Look-ups in named tables: a row name and a column name give one cell, copied from the table.

Table viza
|  | kerunu | pak | ziseza | gos | zipu | vogetug | rimakem | zet | gop | pofeton |
|---|---|---|---|---|---|---|---|---|---|---|
| dut | 6 | 63 | 72 | 16 | 69 | 57 | 47 | 58 | 70 | 66 |
| puzofez | 52 | 53 | 22 | 39 | 38 | 62 | 47 | 7 | 56 | 33 |
| mok | 71 | 51 | 62 | 78 | 59 | 57 | 35 | 62 | 47 | 53 |
| fufomum | 52 | 62 | 54 | 43 | 93 | 69 | 47 | 58 | 56 | 70 |
| gulutin | 81 | 53 | 55 | 84 | 57 | 62 | 47 | 85 | 51 | 35 |
| fel | 18 | 62 | 55 | 32 | 80 | 35 | 47 | 58 | 76 | 68 |

gos of dut = 16
pofeton of fufomum = 70
pak of fufomum = 62
zet of mok = 62
rimakem of puzofez = 47
gop of gulutin = 51
vogetug of mok = 57
pak of dut = 63
pofeton of gulutin = 35
ziseza of mok = 62
vogetug of gulutin = 62
rimakem of fufomum = 47
rimakem of gulutin = 47
vogetug of puzofez = 62

kib:
|  | lobepu | kemin | subodal |
|---|---|---|---|
| kep | 0.338 | 0.212 | 0.221 |
| sadepit | 0.191 | 0.374 | 0.185 |
| mise | 0.499 | 0.883 | 0.163 |

subodal of sadepit = 0.185
kemin of mise = 0.883
lobepu of sadepit = 0.191
lobepu of mise = 0.499
subodal of kep = 0.221
subodal of mise = 0.163
lobepu of kep = 0.338
kemin of sadepit = 0.374
kemin of kep = 0.212
Row with the largest lobepu: mise

dis =
         gile  sol  dagebev  gon  bivor  mol  nevuve  rulivo
ketokar   185  156      191  176     80   98     126     198
ler       194  156      120  170     62   96     192     213
badore    205  181      123  166    116  128     152     247
vuz       180  152      146  147     85  138     164     232
zek       187  150      146  156     87  140     169     234
sep       202  164      149  163    109  133     162     238
bofa      196  175      143  170    111  128     162     241
vizaku    183  150      143  160     87  133     166     232
tedu      231  130      146   97     95  101     164     238

gon of bofa: 170
bivor of tedu: 95
gile of vuz: 180
mol of tedu: 101
nevuve of tedu: 164
sol of ketokar: 156
mol of vizaku: 133
dagebev of bofa: 143

simu
         bolol  nim  fav  kodu  balu  misori  badepaf  fisi  niboki
vutako     140   92   61   216    86      14      163   188     146
vut        118  233  185   117   102     132      150    17     129
refuz      147   94  120   176   177      85      113   151     167
bovi       141  130  164   140   149     196      133   112     148
zitidot    189  140  148   160   169     124      154   182     175

What is the fisi of zitidot in simu? 182
What is the misori of vut in simu? 132
What is the fav of vutako in simu? 61
What is the fisi of bovi in simu? 112
What is the niboki of refuz in simu? 167
What is the fav of bovi in simu? 164
What is the bolol of refuz in simu? 147
What is the nim of vutako in simu? 92
What is the fisi of vut in simu? 17
What is the fisi of vutako in simu? 188
What is the misori of bovi in simu? 196
What is the niboki of vutako in simu? 146
What is the fav of refuz in simu? 120
What is the kodu of vut in simu? 117
What is the nim of refuz in simu? 94
What is the badepaf of vut in simu? 150
What is the balu of vutako in simu? 86
Row with the largest kodu: vutako

todus =
	notazo	pupef	vir	beg	zes	pib	tir	fad
zadona	119	204	73	146	125	106	165	158
ladaz	125	126	126	113	126	138	135	121
lapezud	107	155	106	124	115	123	129	128
birifam	93	169	99	132	119	118	140	152
rofo	105	181	76	147	115	103	158	172
ditemav	113	59	136	149	121	86	97	125
matobo	94	73	128	140	119	94	105	123
verom	125	142	105	127	109	120	121	131
rem	100	150	114	124	122	125	132	123
pamuse	252	95	158	15	119	213	151	40
biso	143	73	130	152	102	73	66	127
guvi	109	145	134	105	143	164	146	122

fad of rofo is 172
pib of ladaz is 138
vir of pamuse is 158
pib of pamuse is 213
pupef of lapezud is 155
beg of lapezud is 124
vir of lapezud is 106
tir of verom is 121
beg of matobo is 140
vir of biso is 130
fad of guvi is 122
pupef of verom is 142
pib of birifam is 118
zes of guvi is 143
beg of pamuse is 15
pib of guvi is 164
pib of ditemav is 86

Table lef
fields: zodepu, zop, velok, fil, gebubok, led
guvago: [119, 139, 161, 136, 138, 128]
selug: [100, 142, 176, 137, 129, 118]
bok: [102, 196, 125, 178, 199, 167]
veru: [115, 142, 163, 143, 137, 132]
topan: [128, 143, 157, 146, 141, 143]
dag: [108, 157, 149, 138, 155, 140]
lub: [121, 143, 168, 151, 131, 139]
fedupeb: [128, 175, 147, 150, 149, 145]
tadazom: [97, 214, 118, 181, 207, 165]
nitane: [159, 146, 156, 156, 148, 155]
tib: [129, 162, 149, 115, 141, 123]
nad: [61, 175, 143, 206, 164, 195]
guvas: [130, 150, 157, 132, 154, 128]

velok of guvago is 161
led of tib is 123
zodepu of fedupeb is 128
fil of guvago is 136
zop of selug is 142
gebubok of guvago is 138
led of selug is 118
zop of tib is 162
zop of lub is 143
zodepu of dag is 108
gebubok of tib is 141
velok of fedupeb is 147
zop of tadazom is 214
led of dag is 140
gebubok of lub is 131
zodepu of guvago is 119
Row with the largest led: nad

pokoli:
|  | debezo | bikopo | vadag | sidivid | gudeva | bevodod | puge | vogite | zosop | paviro |
|---|---|---|---|---|---|---|---|---|---|---|
| ruk | 6.09 | 5.41 | 4.36 | 5.14 | 0.21 | 5.05 | 4.67 | 2.22 | 2.83 | 4.02 |
| rafabur | 4.31 | 1.86 | 6.14 | 3.50 | 1.51 | 4.05 | 5.43 | 6.02 | 2.66 | 6.36 |
| suk | 2.86 | 3.63 | 4.10 | 4.92 | 8.52 | 5.29 | 5.04 | 4.65 | 6.88 | 6.04 |
| fakidi | 4.65 | 2.99 | 5.95 | 4.84 | 2.27 | 6.43 | 7.40 | 6.58 | 3.50 | 3.11 |
| fur | 6.32 | 1.26 | 5.90 | 3.76 | 3.63 | 4.62 | 5.62 | 5.98 | 1.75 | 3.09 |
| medu | 3.61 | 8.63 | 4.74 | 5.14 | 4.17 | 2.77 | 4.08 | 2.24 | 6.18 | 4.81 |
| sunana | 4.20 | 6.05 | 3.36 | 4.89 | 3.79 | 3.20 | 2.06 | 1.47 | 4.82 | 7.40 |
| mab | 5.23 | 4.36 | 6.24 | 3.12 | 0.39 | 3.20 | 5.68 | 4.80 | 2.54 | 3.35 |
| setikom | 4.71 | 3.50 | 2.56 | 3.40 | 8.40 | 5.27 | 4.23 | 3.61 | 5.75 | 2.15 |

What is the sidivid of ruk in pokoli?
5.14
What is the puge of setikom in pokoli?
4.23
What is the bevodod of fakidi in pokoli?
6.43
What is the sidivid of setikom in pokoli?
3.40
What is the debezo of medu in pokoli?
3.61
What is the debezo of rafabur in pokoli?
4.31
What is the bikopo of fur in pokoli?
1.26
What is the vadag of sunana in pokoli?
3.36
What is the vogite of setikom in pokoli?
3.61
What is the paviro of fakidi in pokoli?
3.11
What is the paviro of ruk in pokoli?
4.02
Which row has the largest debezo? fur

